R: 3 groups of rows, each row roughly a mix of its group's hidden directions; some rows fit no group:
R (114 x 11):
[[ 1.81 -4.71  0.44  1.53  0.59 -0.44  4.03 -1.02 -1.19  0.26 -2.96]
 [-2.89 -1.40  4.34 -0.06  1.10 -0.02  1.95 -1.97 -2.53 -3.14  1.30]
 [-2.79  2.19 -0.37 -2.49  2.08 -1.33  3.83 -2.05  2.15  2.16  1.72]
 [-0.06 -0.60  4.32  1.20 -1.99  2.81 -1.91 -2.30  3.26 -0.30  2.01]
 [ 1.44  3.54 -4.25  1.84 -1.02 -0.95  2.86 -1.85 -2.42 -0.43 -0.67]
 [-2.39  2.57  3.55 -0.51  0.82  3.62 -2.21  3.34  0.78 -0.65 -0.04]
 [ 2.92 -0.56  1.66 -3.03  0.55  0.51 -5.76 -0.96  0.04 -0.38 -0.68]
 [-3.78  4.70  1.84  1.77  1.94  1.56 -0.59  1.97 -1.44  0.24 -0.77]
 [-2.32 -2.07 -1.09 -1.70  3.75 -1.07 -0.31 -0.27 -5.15 -0.41  0.53]
 [-2.62 -0.62  0.35  4.28  0.75 -1.53  2.81  3.88  0.43  0.57 -1.99]
 [-0.08 -4.68  1.43 -0.24 -0.01  1.89 -0.25 -2.33 -4.40  0.24 -1.89]
 [-0.45 -1.83  2.77  1.42 -1.30  4.76 -2.08  3.01  2.10 -0.71 -0.37]
 [ 1.48 -0.86  1.68  0.95 -4.34 -2.13  0.69 -2.86  1.78 -2.71 -2.62]
 [-1.20 -0.39  1.99 -4.78  3.74 -0.69  0.35 -1.72  1.35  2.86 -0.35]
 [ 4.41 -1.83 -0.10 -0.83  0.83  1.37  1.64  1.72 -4.69 -0.10  1.53]
 [-1.24  4.28 -0.51  1.16 -0.21  1.67 -2.77 -3.80 -2.75 -1.24  0.72]
 [-0.85  0.47 -0.31 -2.89 -2.07 -0.02  0.97  6.06 -0.19  0.49  2.12]
 [-3.37  1.04 -0.80 -1.34  2.18  1.81 -1.18 -1.63  2.35  4.68 -1.30]
 [-0.90  0.32  4.58  2.40 -0.77 -1.88  0.88 -0.08  4.20 -0.45  2.37]
 [-2.56 -1.25 -1.77  2.43 -3.65  3.87 -0.97  0.54  1.67 -1.23  2.25]
 [ 0.65  0.68  0.60  1.12  2.55 -3.74 -1.13 -3.27  4.32  1.18  1.02]
 [-3.74  1.79 -1.62  3.29 -0.30 -2.26 -3.91 -1.46  1.55 -0.62  0.14]
 [-0.87  7.07 -0.63  0.44 -0.67  1.06  0.08 -0.90 -0.44 -0.68 -1.31]
 [ 1.49 -1.38 -4.46 -2.72 -2.97  1.35 -0.89 -1.57 -2.25  1.79  1.56]
 [ 1.05  1.00 -1.66  2.12 -0.10 -1.11  1.15  4.88  3.67 -2.25 -1.35]
 [-0.61  2.30 -2.78 -1.42  0.93 -3.06 -3.91 -3.18 -1.14  1.59 -1.09]
 [ 2.57  2.25 -1.07  0.90 -0.31  1.72  1.05  2.12  5.11 -2.76 -0.25]
 [-0.89 -0.93  0.03 -2.10  1.94  1.95  3.00 -4.58  0.87 -3.06  1.54]
 [ 0.54  2.36  0.77  0.94  0.38 -3.22  0.77 -0.54  5.67  0.43 -2.24]
 [-0.11  2.21  2.55  0.42 -2.74  2.23  1.72 -3.69 -2.15 -2.47 -2.17]
 [ 2.40 -1.65  5.48  2.03  2.59  0.43 -1.87 -0.05  0.99 -1.24 -0.74]
 [ 3.89 -1.58  2.25  2.63  3.52 -1.50  0.61 -2.38  1.11 -1.87 -0.99]
 [-4.70  0.92  3.92  2.32  0.84  1.49  0.68  1.47 -2.15 -0.46 -1.41]
 [-5.29  0.75  0.17  1.23 -1.11  1.14  1.41  3.58 -2.28  0.71  1.70]
 [-1.51  1.25  3.55  0.62  0.90  1.84  5.01  0.87 -1.83  0.16 -2.41]
 [ 0.13 -2.54  0.90  0.19  0.09 -3.17 -3.11  3.29  1.60 -3.84  0.95]
 [ 0.93  3.07  3.08  0.57  1.02 -0.32  0.05 -5.72  0.08 -0.75  1.21]
 [ 1.90 -2.11 -2.77 -1.67  0.97  2.71 -0.92 -0.36 -4.42  0.56  2.91]
 [-0.93  0.25 -3.21 -3.44  2.28 -0.23 -2.98 -0.79 -4.20  0.03  0.78]
 [ 4.48 -1.54 -0.79 -1.36 -1.75  1.83 -0.26  2.29 -0.44  4.38  0.00]
 [ 1.36 -3.93 -0.48 -3.14 -2.82  0.23 -0.25  3.89  2.06 -0.25  1.08]
 [-0.95 -2.47  1.22 -0.53  3.68 -3.88  2.52  1.09 -1.73 -2.59  1.19]
 [-0.43 -3.92 -2.28  1.78  1.13  0.42  2.47  0.39  0.83  1.04 -4.76]
 [ 3.68 -0.16  1.08  2.54  3.96  3.88 -0.25  1.30 -1.04  1.14  0.11]
 [ 1.06 -0.07  0.45  0.01 -2.40  5.42 -1.42 -0.69  2.73  2.27  2.12]
 [ 2.20 -2.70 -1.16  3.55  1.48  2.05  0.34  1.77  2.87  0.95 -3.34]
 [ 0.42 -1.15  1.60 -1.27  1.60  4.18 -0.77  1.79  0.50  4.09 -3.09]
 [-1.26  0.39  2.84  1.35  4.70 -1.33 -0.41 -1.48  3.05 -1.55  2.54]
 [ 0.94 -0.53  0.74 -1.03 -4.25 -1.33 -2.72 -2.88 -2.82  1.54 -2.72]
 [-1.27 -1.89  0.39 -1.02  0.56 -3.28  0.53  3.93 -1.23 -4.34  1.58]
 [-2.06  3.15 -0.47  1.77  2.98  4.23 -1.30 -1.03 -1.19  0.32 -2.74]
 [ 3.40 -3.00 -0.38 -0.31 -4.42 -0.69  0.61 -2.72  0.30 -0.18  2.71]
 [ 2.64  1.26 -0.22  1.81 -1.64  0.37  3.60  1.47  2.82 -2.52 -3.45]
 [ 0.20  1.66 -3.73 -0.03  0.33 -3.62 -2.81 -2.10  0.51  0.99  3.56]
 [-1.76  2.14  2.19 -1.28 -1.43 -2.20  1.91 -3.77 -3.94 -0.50 -1.18]
 [-0.87 -2.82 -1.34 -3.70 -2.61  0.87 -4.12 -0.30 -2.08 -0.97  1.37]
 [ 3.34  2.00  0.72  1.56  0.80  0.99  3.90  2.01  1.58  3.73 -0.82]
 [ 4.64 -0.48 -1.11 -1.20  1.45 -4.22 -1.42 -2.57 -1.67  0.54 -0.09]
 [-0.76  0.78  0.53 -0.46  0.42  2.41  0.84  1.06  3.22  2.03  5.66]
 [ 2.04  0.41  0.99  0.00  0.52  0.75  2.17  5.18  2.33  0.13 -3.59]
 [-0.46 -2.18  1.02 -0.49  3.04  2.51  0.53  0.56  2.08  0.89  5.34]
 [ 1.25 -2.51  1.57 -2.05  1.69 -1.85 -3.97 -1.06 -2.92 -2.32 -2.11]
 [-2.73  1.29  2.81 -0.09  2.47 -0.04  0.55 -4.77 -2.91 -0.96 -0.64]
 [-1.14 -3.17 -2.31 -2.69 -2.71 -1.90 -1.98 -0.36  2.43  0.37  3.33]
 [-2.29 -1.39  0.52 -0.50  1.38  1.56 -5.24 -0.62  2.08  3.09 -1.51]
 [-2.49 -2.01 -1.24  0.08 -3.40 -4.21  3.63  0.22  0.96  0.39 -0.82]
 [-0.58 -2.72 -1.71 -0.48 -2.54  4.21 -4.41  0.08  0.15  1.19  0.30]
 [ 3.34 -1.82 -2.24  1.10  4.49 -0.87  1.59 -2.59  0.05  2.22 -0.50]
 [ 2.51 -0.88 -3.84  0.35  1.18  3.95  1.63  0.46 -0.88  1.06 -3.52]
 [ 1.14 -0.13 -0.71  3.58 -3.12  0.17  3.77  3.16 -1.66 -2.02  0.79]
 [ 2.02 -2.69 -3.75  1.10 -0.57 -4.05  2.46  0.65 -0.96 -1.33  1.89]
 [-1.62  0.95  1.72  0.31 -3.67 -2.46  0.08 -2.93  3.93 -1.66 -1.76]
 [ 1.32  3.20  0.33 -0.35  3.64 -2.38  2.82 -2.94 -1.28 -1.58 -2.05]
 [ 1.00 -2.42 -4.45 -1.88 -0.20  3.23 -1.33  2.73 -2.36  0.58  0.53]
 [ 2.03  0.03  3.38  2.71 -0.17 -1.92 -1.11  1.52  0.08 -5.08  0.14]
 [ 0.51 -2.87 -1.33 -0.06  2.53  2.94  0.84 -0.11 -5.22  1.08  1.28]
 [-2.55  1.17  1.18  1.26  2.21 -1.35  5.24 -0.71  2.87  0.51  1.41]
 [-0.23  2.47 -0.97 -1.37  3.22  0.68  3.05 -1.77  0.45  4.32 -2.22]
 [-0.22 -0.41  0.23 -2.94 -2.66  0.66 -5.90  0.88 -0.95 -1.60  0.80]
 [-0.86 -4.62  0.89  0.65 -2.65  1.31  0.91  2.73 -0.05 -1.33 -3.72]
 [ 2.37  1.02 -0.70  2.07 -3.53  1.76  0.36  2.45  3.55 -1.44 -2.87]
 [ 5.55  1.82 -1.13  1.00  0.62  2.25 -2.26 -2.21  0.09  0.49 -1.99]
 [ 0.11  1.98 -2.90 -1.58 -1.24  0.04 -2.54 -0.70 -3.65 -1.62 -4.09]
 [-1.60  1.44 -4.76 -0.35 -0.62 -0.01  3.15 -3.73 -1.80 -0.70  0.84]
 [ 1.08 -1.99  2.92 -0.10  1.92 -1.08 -0.54 -3.15 -0.72 -4.74 -2.08]
 [-0.72 -1.90 -0.17  5.12 -2.65 -1.37  1.38  3.60  0.32 -0.41  1.28]
 [ 3.59  1.11 -2.23 -0.16 -4.63  0.41  1.51  0.87  0.97  1.50 -3.03]
 [ 1.02 -1.73  1.55  1.98  2.38 -0.36 -3.78  0.45  4.00 -3.04 -0.31]
 [ 3.58 -0.87 -2.63  1.35 -2.72 -0.07 -3.31  1.44 -3.16  1.08 -1.46]
 [ 2.44  0.78 -1.41 -3.70  0.76  0.21  1.56  0.20 -1.72  1.58  5.03]
 [-0.06 -3.86  1.01 -1.41  0.41  1.79  1.61 -1.96 -2.82  3.73  2.55]
 [-0.47 -2.05  0.29  1.06 -3.14 -1.38 -2.50  4.09  2.26  2.09  2.49]
 [-2.91 -1.45 -1.01 -0.35  0.28 -2.39 -4.29  1.62 -3.98 -0.85 -0.97]
 [-3.88  1.11  2.82 -0.05 -0.93 -2.47 -3.80 -2.21 -2.04  0.34  1.12]
 [-2.83 -0.13  4.81  2.71  2.72 -1.45  1.20 -0.67  1.92  0.48 -1.49]
 [-0.41  2.82 -0.71  0.96 -1.29  2.98  0.41  2.92  1.56  4.85 -1.12]
 [ 1.16 -0.47 -4.66  0.75 -3.18  0.54 -2.28 -2.13 -0.02 -1.64 -3.05]
 [-1.58 -4.48 -1.75 -2.83  1.02  1.08  0.50 -0.78 -0.61  2.12  3.80]
 [ 4.17 -0.26 -2.25  1.30  0.66  0.27  2.30  1.79  4.51  1.15 -1.11]
 [-1.52 -0.71  0.03  1.06 -2.96  3.36 -2.61  2.69  2.97  2.61  1.55]
 [-1.63  2.85 -1.81 -1.01 -4.32 -3.25  1.77  2.85  0.48 -0.31  0.39]
 [-0.88 -2.83  0.17  0.64 -2.95  2.04  1.31  2.37  0.16 -1.59 -4.90]
 [ 1.72  0.04  2.70  1.95 -3.21 -0.86 -1.22  0.92  5.26 -0.56  0.76]
 [ 2.52 -2.68  5.02 -1.48  1.34 -1.44 -1.84  1.69  1.78 -1.00  0.92]
 [ 1.40  0.72  0.49  1.16 -3.56  4.77 -1.11  1.94  2.46 -1.14  2.04]
 [ 3.24  0.42 -1.56  0.19 -2.04 -2.00  0.08 -1.94  4.46 -0.95 -3.20]
 [-0.66 -0.93 -1.84 -1.21  0.59 -2.61 -3.89 -1.33 -4.30  1.35 -2.35]
 [ 2.81  0.92 -3.32 -0.67 -3.13  0.44  1.84  3.95  1.04 -1.52 -1.86]
 [-4.21 -0.80 -3.34 -2.30  0.56 -1.61  0.27 -3.97 -1.14  0.16  1.06]
 [-2.24 -0.71  1.36 -0.29  2.44 -2.72 -2.39  1.24  1.45  0.74  5.03]
 [ 1.60 -0.68  4.09  4.26  1.22 -2.91 -1.23  0.87 -0.18 -1.52 -1.90]
 [ 1.12 -2.83  2.93  1.26  1.58  2.50  4.65  2.02 -0.08 -0.76 -1.25]
 [-2.46 -3.50 -0.92 -1.40 -1.86  2.79  2.94  3.03 -1.01  0.37 -2.19]
 [ 0.50 -0.73 -0.05 -0.07  1.16  2.66 -5.90 -2.15 -0.02 -0.27 -2.72]]
which group is each row in? (one row of each group first):
[ 1.33  1.34  2.98 -2.32  2.85 -3.20 -0.80 -1.74 -1.01 -3.80 -0.84] => S
[-0.92  2.23 -1.05 -3.22  1.41  2.35  1.33 -3.70 -3.72  0.69  1.21] => K
[-0.57 -1.65 -6.28 -0.63 -0.52 -1.07 -2.61  0.92  1.48  1.32  0.41] => M

[-1.04 -0.32 -0.57 -3.98 -3.36  0.18  0.53 -2.66  4.17 -0.01  1.61] => M
[ 3.19  2.99 -3.43 -1.30 -1.19 -0.14 -1.95 -1.03 -2.90 -0.63  2.90] => M
[-2.50 -1.55  3.72  2.82  2.23 -4.07 -0.15  0.06  0.28 -1.90 -0.61] => K
[ 3.51 -1.44 -1.97 -1.67  4.14  0.97  0.55 -0.15  2.97  0.58  2.71] => K
[-1.39  0.96 -5.28  1.36 -0.93 -1.32  2.51 -1.77 -3.03  1.38 -0.54] => S
[-1.05 -4.31 -1.68  2.90 -1.47 -2.51  1.80 -0.80 -2.63 -0.42 -2.38] => M
[ 1.70 -2.17  3.49 -0.61 -0.11 -2.71 -0.81 -3.78 -1.06 -3.02 -1.82] => K
[-3.53  1.13 -0.53  3.61  2.77  3.21 -1.88  0.14 -0.32  0.26 -2.70] => K
[ 0.74  3.02  1.00 -1.02 -3.89 -0.54 -2.23  3.99  1.81 -2.16 -0.29] => M
[ 0.92  3.56  2.56  1.30 -0.58 -0.54 -0.99 -2.63  3.90 -1.56 -2.84] => M
[ 3.36  2.52 -3.52 -2.18 -1.88  0.03 -0.89 -3.77  0.49 -0.48  1.48] => M
